In the rows, zero is written as 128.
D: a few groups of rows, each row roughly a mix of its group's hidden directions
D (77 x 10)
[[144 114 159 148 165 113 110 125  84 160]
 [ 91 117 150 129 104  95  99 100 114  92]
 [ 89 170  98 145 124 117 112 154 108 101]
 [104 147 122 139 112 191 156 134 135 106]
 [150 149  87 121 149  71 127 144 129 123]
 [152 146 115 123 147 142 162 158  88 165]
 [129 137 111 144 166 105  69 143 132 146]
 [133 144  96  83  93 161 144 136 154 132]
 [138 103 132 144 139  62  98 114 136 124]
 [113 107 118 163  77 152  98 112 133 108]
 [148  94 146 133 140  72  95 112 123 139]
 [129 121 138 168 151 109  75  97 112 120]
 [126 101 159 159 116 120  82  90 140 118]
 [115 126 115 103  83 141 116 113 179 105]
 [113 123 153 129  89 179 161 111 124 112]
 [134 131 147 123 178  76 120 136 108 151]
 [143 140 136 104 179  77 148 134 130 128]
 [143  83 160 144 134  83 104 118 110 137]
 [137 134 118  63 118 143 141 137 165 145]
 [128 162  94 108 165 107  89 149 119 138]
 [136 126 141 147 170  85 156 106  98 110]
 [154 154 113 104 108 164 180 123 132 118]
 [146  92 159 137 147  75 112 121 108 137]
 [125 146  96  99  90 172 149 133 150 119]
 [ 83 144 127 160 112 157 121 118 146  85]
 [117 140  95 109  98  98 116 101 158  91]
 [116 175 116 137 154 177 102 110 124 136]
 [134 169 116 133 188 118 151 139 109 128]
 [135 120 134  72 163 123  94 122 121 157]
 [143  75 153 153  97 152 109 107 138 122]
 [105 169 108  99 122 170 149 155 144 132]
 [109 133 110 163 109  92  76 120 126 110]
 [144  97 146 159 142  85 127  91 109 108]
 [175  99 129 101 153  98 141 122 143 159]
 [156 122 135  93 110 151 187 113 133 129]
 [116 125 126 178 110 161 148 108 113  88]
 [164  80 153 109 140 111 143 109 145 156]
 [114 166  87 121 127  95 148 109 126  89]
 [140  91 140 136 112 103 192 131 133 128]
 [145  93 163 112 140  79 102 111 132 141]
 [123 159 117  74 124 153 144 130 170 132]
 [155 131 105  71 110 145 160 134 142 146]
 [170 111 117 163 159 107 115 140 154 158]
 [ 67 147 132 104 125 147 111 142  96 116]
 [138 133 131  87 145 183 144 140 124 162]
 [143  81 167 129 125  98  96 113 115 150]
 [114 153 105  90 103 158 149 133 170 117]
 [113 126 115 173  89 166 124 114 126  95]
 [113 140  91 153  97 159 162 151 125 102]
 [111 155 102 107  99 179 147 137 154 122]
 [ 93 159 122 138 111 185 140 147 114 117]
 [143  85 160 137 132  79 101 114 117 135]
 [120 150 110 186 154 142 117 126  91 117]
 [168 112 112 115 160  78 135 137 140 152]
 [122 151  92 158 122  79 108 119 102 109]
 [118 109 137 180 112 139 130  96 121  84]
 [115 147 101 188 137 144 125 130  98 104]
 [135  93 157  90 102 110 101 109 157 141]
 [160  87 138 132 134  72 145 115 143 134]
 [138  86 163 131 121  98  84 104 125 141]
 [116 179 101 104 137 171 145 132 148 126]
 [ 79 149 123 123 100 108 135 128 100  85]
 [138  86 139 167 105 111 101  94 125 106]
 [118 109 139 143 118  66 100 105 127 103]
 [147  99 155 150 156  87 123 131  89 146]
 [124 129 136 181 152  94 106 131  88 131]
 [113 169  97  81 121 140 154 137 151 119]
 [160  93 134 139 121  77 164 117 143 127]
 [154 160  83 112 142  90 154 147 128 122]
 [158 110 128  86 140  73 128 110 137 139]
 [140 134 119  59 129 116 133 138 159 150]
 [135 141 111 118 156  76 164 141 142  98]
 [157  96 142 164 139  89 113 114  93 138]
 [119 160 112 160 101 170 161 143 128 106]
 [156 130  94  74  98 135 150 127 146 139]
 [157 138 103  82 144 108 173 142 126 141]
 [147 121 143 154  84 128 146  88 144  92]]

one row of each group, then the others: which group is each in?
[126 141 118  64 119 142 135 143 168 142] -> (94)
[ 96 156 104 119 146 153 145 177 107 142] -> (41)
[133 169 123  86 169 132 161 141 137 142] -> (74)

[141 157  88 107 132 100 174 152 120 118] -> (41)
[120 113 146 155 130 191 138 147 136 157] -> (41)
[130 130 141 150 170  72 130 114  99 119] -> (94)
[132 100 162 166 143 117  87 141 108 155] -> (94)
[132  99 145 168 130  97  83 103 114 118] -> (74)
[145  96 166 105 143  84 102 113 131 147] -> (74)
